Each path below is one point turned by a fixed rotation once a step. After each direction that follows a path, write how fast that rotation turns it, in degrees each step (0 if it stays still).
Each turn is a multiple of 5 degrees from 10 to 175, or 0.
Each row of a path follows its step; steps can be skipped.
Path 1:
step 5: [-12  -9 -18  -2   8  -6  -3  14  20  18 -15 -20   8 -13 -16  -1  11  -6
  11   6 -12  12  -3   4  20  -8  22   1  -6 -12   2  11  14  22  27   2
  11   0   1  12   2 -13  -5   6 -17  16  -2   5 -14  11   6 -13  -4  11
   0 -10  18  32 -14   6 -17  12 -15 -12   4 -12 -16  16 -32   1  -5 -19
  -2   5]
step 8: [  3  -8 -24  13  -1 -19   4   8  12  21 -12  -4  -1   1  -9  14 -30  -6
  -4   7  43 -10  -7  -4   7  17   6 -13 -18   6  11  -3  -6  -6  13  13
  -4   7   0  -1  13  -8  38   5  -3   6  -2 -11   8  11 -27   7 -27  -5
   4   2  -2  19   2 -11  -1 -17  -1  10  15  15  15   2   3  -3  -2  10
  -3   6]
step 10: [  4   7   5   6  -5 -10 -10  -7  14   3  -6  18  -7  21  -4   2  13  18
   0  14   5   6  14  15   6  16   3 -27  -5  -6   5   1   3  11  -4   8
  -1   7   6 -25  -9  18  21  20  -4  37   8 -25  -8  14   1  -9   7  -6
   2   1 -21   0   2  -4  -5  -1 -19   7  -3  -3 -14  24  -7 -27 -17  -4
  31   9]
step 16: [  6 -17  -5  -1  14 -11  -4   6  -2 -22  -5  -4   6  -6 -10  19  -5   4
 -17  11  20  -4 -15 -22  -7  20 -11 -13  -8 -11   4   2   3  -8  12  -4
  -5  10  10 -14  10  -1  37  21  16  21  -1 -13  -5   3 -13  -3 -27  15
  18  -6   5  17 -20 -24 -12   6 -11 -12   7  -2  13  12   1 -21 -12   6
   1  -3]
step 18: [ -7   3 -11 -34   4  12 -15   3   0   7  -3  29 -15  -2  -3   0  -3  16
 -17   0  -2   8  -3   8  19   9   1 -25 -30 -13  -6   8  -6  -7 -17  -2
  19  -9  16   3 -16  14  18  21  -9  18   0  -7  -8   4 -16 -13   6   2
   5  10 -28  15  19   0   3  -4  -4  15 -16 -13 -12  20  10   4  -8  -8
  16   3]
step 19: [-25  -2   3  -2 -16 -21 -14   5 -15  -5  14  16  19   3   4 -13  -4  10
  -2  16  -2   3   9  -8  -2   1  -2 -23 -13  -8  -5  -3  -3   4   3  12
  12  -4   4  17   4  24  -4  19  -9  17  -8  -7   9  -7 -17  12  -2 -13
   7  35   1  28  16  11 -10   1  -2  16 -10 -13  -5   8 -36   5   6  16
   8  14]
step 20: [-12   1  -3  -5  -7 -16 -12   4   0  -7  -1  -5  12 -26  -3 -18   5  -1
  -4   7 -19  15  -3   4  -5 -19  -3 -16  11   2  17  -6  -8 -15  21  20
  15  -7  10  -1   3  14  18  29 -21 -18 -34   6  -7  -5 -13  15   4  -1
   4  -2  10   4  17 -11 -19  -1   3   0  -1  -1 -35   4  -7 -27  -9   3
  -5  12]
step 21: [ -2  -2 -24  -5  -3  -3   8  -2   3 -22  -6  14 -13   9  -1 -12 -10  -3
 -20   3 -25   8  11  13  16 -10  -9 -19  32  -2  19  -5   7  -5  29   6
  -8 -30   9  -8  20   5 -10  -1 -12  12 -14   2  -5  -4 -10  10 -16 -12
  16 -11  13  21  -7 -10  -7 -20 -16 -17   8  -5 -20   1   1  12  -6  -2
  10   0]
step 26: [ 21   4   2 -23  -3  -8 -23  21  14  10   1  -6  -1  -7   0   7 -18  -5
 -11   4   3  11 -13   1  29  10   1  -7   8 -14 -20  -2 -13  -1  -7  -5
  22 -27  16  15   1  12   4  26 -31   8 -17 -16  -9   3 -18 -20 -10   0
  -8  20  -3   9  14  -8  -3   1   1  27   9   3  -6   6   0   4  -6   4
   6  14]
Speeds:
[ 0  8  5  6  4  6 -1 -3 -2  0  4  1 -2 -4 -3  3  2  1 -3 -3  3  0 -3 -1
  4 -4 -1 -2 -2  5  0  0 -3 -1 -2  3  1 -2  5  0  0 -7  4  3  3  1  0 -4
  3  1  0 -4 -4 -1 -4  6  1  5 -1 -1 -2  1 -1  6  2  1  6  1  2  2 -1  0
  1  1] -> 40
[ 0  3  3  3  4 -1  0  1 -2 -5  1  0 -2  1  5  2 -3 -1  5  3 -2  0  0  2
  3 -4 -4  3 -3 -8  1 -1 -1  2  0  2  1  1 -3  1  2 -1 -1 -3  0  3  3  4
  2 -5 -8  2 -5 -4 -6 -1  1 -3  6  4 -4 -1 -4 -6  2  2  3  6 -1  0  2 -6
  4 -1] -> 175
[ 3  0 -1 -5 -1  5  3 -6 -2  7  1  2  3  0 -4 -1 -3 -4 -3 -3 -1 -3  5  4
  5 -2  2 -2 -1 -2  3  3 -1  0 -4  2  2 -4 -1  0  4 -3 -2  0 -4 -6 -1  2
 -5  4 -4  2 -1  4 -2 -6 -2  1  5  0 -3 -4  1 -1  2 -4  4  1  1  0 -1 -2
 -6 -3] -> 120
[-1  2 -2  2 -7  4  6  3 -4  2  1  0  1 -6  1  0  3 -1  2 -1  5 -1 -3 -1
  1 -1 -2  3  0 -3  5  7 -1 -1  5  0 -3  3  4 -3  0  2 -3  0  1  3 -2 -5
  4  0 -4  0  4  3  3 -5  1 -1 -1 -1 -7  7  3 -3  3  4 -3  2 -2  2 -1  0
 -3  2] -> 95
[-3 -2 -1 -1  2  0 -1 -6 -4  2  6 -2  6  3  1  0  5 -2  0  2  5  0  2  3
 -5 -4 -1  1 -3  2 -1 -7  4 -4  1  4 -5 -3  2  3  5  4  2  4  3 -2  1 -3
 -1 -5 -1  0 -1 -2 -2  0  2 -4  1 -1  3  7  2 -6 -3 -3  1  1  1 -4 -2  5
 -1 -1] -> 85
Path 2:
step 1: [-14   4   7  -4   9   0 -15  13  11   7  13   1  18  18 -11  -9  -6 -14
  39 -21  -5 -18 -11  -3 -15 -13  -8   9  -2  -3  10 -14   6 -15  14  -9
 -11 -14  12  13 -19  -7  -4 -30 -20 -11  -5 -32  16  -4   1  -2   3   1
  -2  12 -16   1  -2  -3   8   6  20  20  23   8  -1 -18  -4 -19 -10   9
   1  11]
step 3: [  9  12  -6   5  18   1 -10   0 -11   3  -9   1 -11  -1  15  13   5  -5
  27  -2  19 -10  -6   7 -22  -8  12 -26   8   2  -4 -22  -3 -11  27   3
  14  -4  13   7 -21 -10  14  -5 -10 -14  13   6 -14   6 -26  -3   7  -5
  17  31 -17  -2  -5  12  -3  13 -15  21  -8  31   5 -21 -15  -4  -2   9
   2   8]
step 5: [ -1  19  23  15  19   2  -7  -8  -6   0 -15  30 -10  24   8  15  -2  16
  23 -11 -29 -17  -6  10   9  18  -5  -7  -5  -5   6 -16   4  -1  16   8
   7   2  15   2 -20   1  25   2  -7  -8  10 -12   9 -32  -6  -2   3   4
  17  11 -10  17  17 -15   3 -13   1   4   0   5  -4  15  -2 -19 -12  21
  -6  12]
step 6: [ -4  -2 -12  -3   4   9   6   6  -5   6  -5 -15  11  15  26   9 -10   4
  21  -6 -16  -1 -12  -3 -18 -14  -1  -6  -3  13  -8  -4  12   9   8  24
  10 -19  -4  -3   4  -3   7   1 -16  -4 -17  10   1   5  -4   5  -2   6
  25   5 -34 -12  33  29  11  20  15  14 -12   4  23 -28 -15 -15   0   8
 -14  -2]
step 11: [  9  13   7   0  24  -2  -7  -9  -4  -5   5  24   6   5   1 -22  -7  -3
 -22  -8 -13  -8 -17  -1 -24 -20 -18   8  -2   5  18  -7  -4  -2   3   9
  -5  -4   0  12 -22  -8   5  -4  15   6  14  -9 -11   7  -6  -7   6 -17
  20  -2 -18   6  20   6 -12  -1  30   3   0  33  -3 -24 -11  -9 -22  32
  -3  -9]
step 12: [  6  -8  23  22 -29  25 -20 -12  -8  -1  -6   7   9  25  23   6  12  -5
  26  -9  -6  -8 -25   1  -2 -10 -17  -5  19   2   1  11  20  15 -10  12
   3  -3  15  14 -11  15  -2   9  11 -21  11 -15  11 -18   4   0 -11   5
  23  12 -13  -9   0  -3  -4  -5  -3   4   3 -15   5  -5 -13 -23 -10  11
   8 -13]
step 16: [ -3   7  -6  -2 -12  -9   4   1  -7   6   3  -2   6  31  21 -11  -2 -14
   8   2   8 -13 -37   2  -6  18   4  -8  31   8  -9   0 -11   6  12  21
 -13 -20  15  10  14  -5  15 -10  -4  -4 -11 -31  -7   0 -15 -16   4 -15
  13   9 -15  -8  10   8  -2   2  -8  13   1  21 -23  -2  -4 -20 -24   8
  -2  10]
step 23: [ -9  -4 -11 -12 -28  -5   6   3  18  16 -21  19  -4  11  15 -13   3  -5
 -12  13 -24 -15 -23   1   8  16 -16  -1  15  30 -22  -7  18  11  13  14
   2  -2  -6   1   5 -11  -9   1  17   1   1 -14  27 -14  -2 -15  -2   1
   7  25  -3  14  -3  -1   1  -4   9  18 -21  24  -9  -7 -14  -1  -4  -5
   3 -15]
step 24: [-12   7   2  -4  20  17  -2 -10   9  -6  26  -1  13  24  18  -7  12 -14
  19   9 -10   2 -15 -29 -29  12 -10 -15   8  16   0   5   9 -11  -7  -4
   5  -8   1 -14 -26  -2  11   5  -9   8  12  -6  -2 -15  -5  -9   9 -22
   0  20  -8  -6   3  -4   0   2  19  -8 -17  12 -17  -6   4  27 -16  29
   2   7]
Speeds:
[ -1  -1   1  -3  -1  -1  -4  -3  -3  -3   2   0  -2   2  -4   0  -1  -3
   0  -2   5   1  -7   6  -8   3   1  -1  -3   1   3   1  -1  -2  -1   2
  -4  -1   1  -4   2  -2  -6  -1   0  -6   3  -3  -1   5   0   5  -1  -3
 -10  -1   1   4   0  -3   4   3   3   6   0   1  -4   1   0   5  -1  -1
   2  -1] -> 45
[  5  -1   5  -1  -4  -6   0  -4  -1   3  -1  -7  -2   3  -2   0  -5  -5
  -2   0  -4   2   2   4   1  -4   0  -1   2  -4  -2  -4  -1  -1   4   1
  -6  -2   2   1  -3   2  -2  -1   4  -2   2   2   0 -12   0  -4   2  -2
   3  -1   4  -1   1   0   0   2  -5   4  -2   1  -4   1   1   2   2   0
   0  -1] -> 160
[ 2 -2 -2 -6 -2  0  0  4  1  5 -1 -3 -1  1  3  3 -5  1 -3 -1 -3  6  1  5
  1 -5 -5  0  1  1 -1  4 -4  3 -2  0  3  2 -3  2  7 -9 -4  3  3  3  0  0
  1 -1  5  4 -1 -4  1  0 -4  4  0 -1  4 -3  2 -1 -6 -1  6  0 -4  1  2  1
  2 -2] -> 170
[ 0 -2 -1  3  1 -1 -1 -2 -4  2 -5  1 -3 -1 -2  3  5  1  0  1 -1 -2 -6  1
  5  5  0  0 -3  2 -4 -2 -4  2 -5 -4  0  0  4  4  4 -4 -1  6  2  0  3 -3
  1  2  2 -8  0 -5  2 -2  5  2  4  1  2  5 -1 -3  2 -4 -4 -3 -5 -1  0  2
  0  1] -> 155
[-3 -1 -3 -2 -1 -2  3  0  2  3 -4  1 -2 -3 -1 -3 -6 -3  4 -6  5  0  1 -4
  1  0 -7  4 -3 -6  5  1 -1  2  5  2 -1  0  1 -8  2  0  1  1  5  0  2 -1
  4  2 -5 -7  1  0 -2  4 -1  4  1  4 -5 -2  0 -1 -1 -5 -2 -1  3  0 -2  2
  3  1] -> 115
[ 3 -3 -2 -2 -1  1 -2  0  0 -1 -5  4  3 -1  1 -1  3 -5 -2  3 -1 -2 -1  3
  4  0 -2  0 -4 -1  2  0  4  3  2  1  0 -1 -7  1  0 -2  4 -3  0  7  0  8
 -1  0 -2 -1 -3 -1 -4 -4  1 -2 10 -1 -1  0  3  4  1 -2 -1 -3  3  6  3 -2
 -1 -7] -> 170
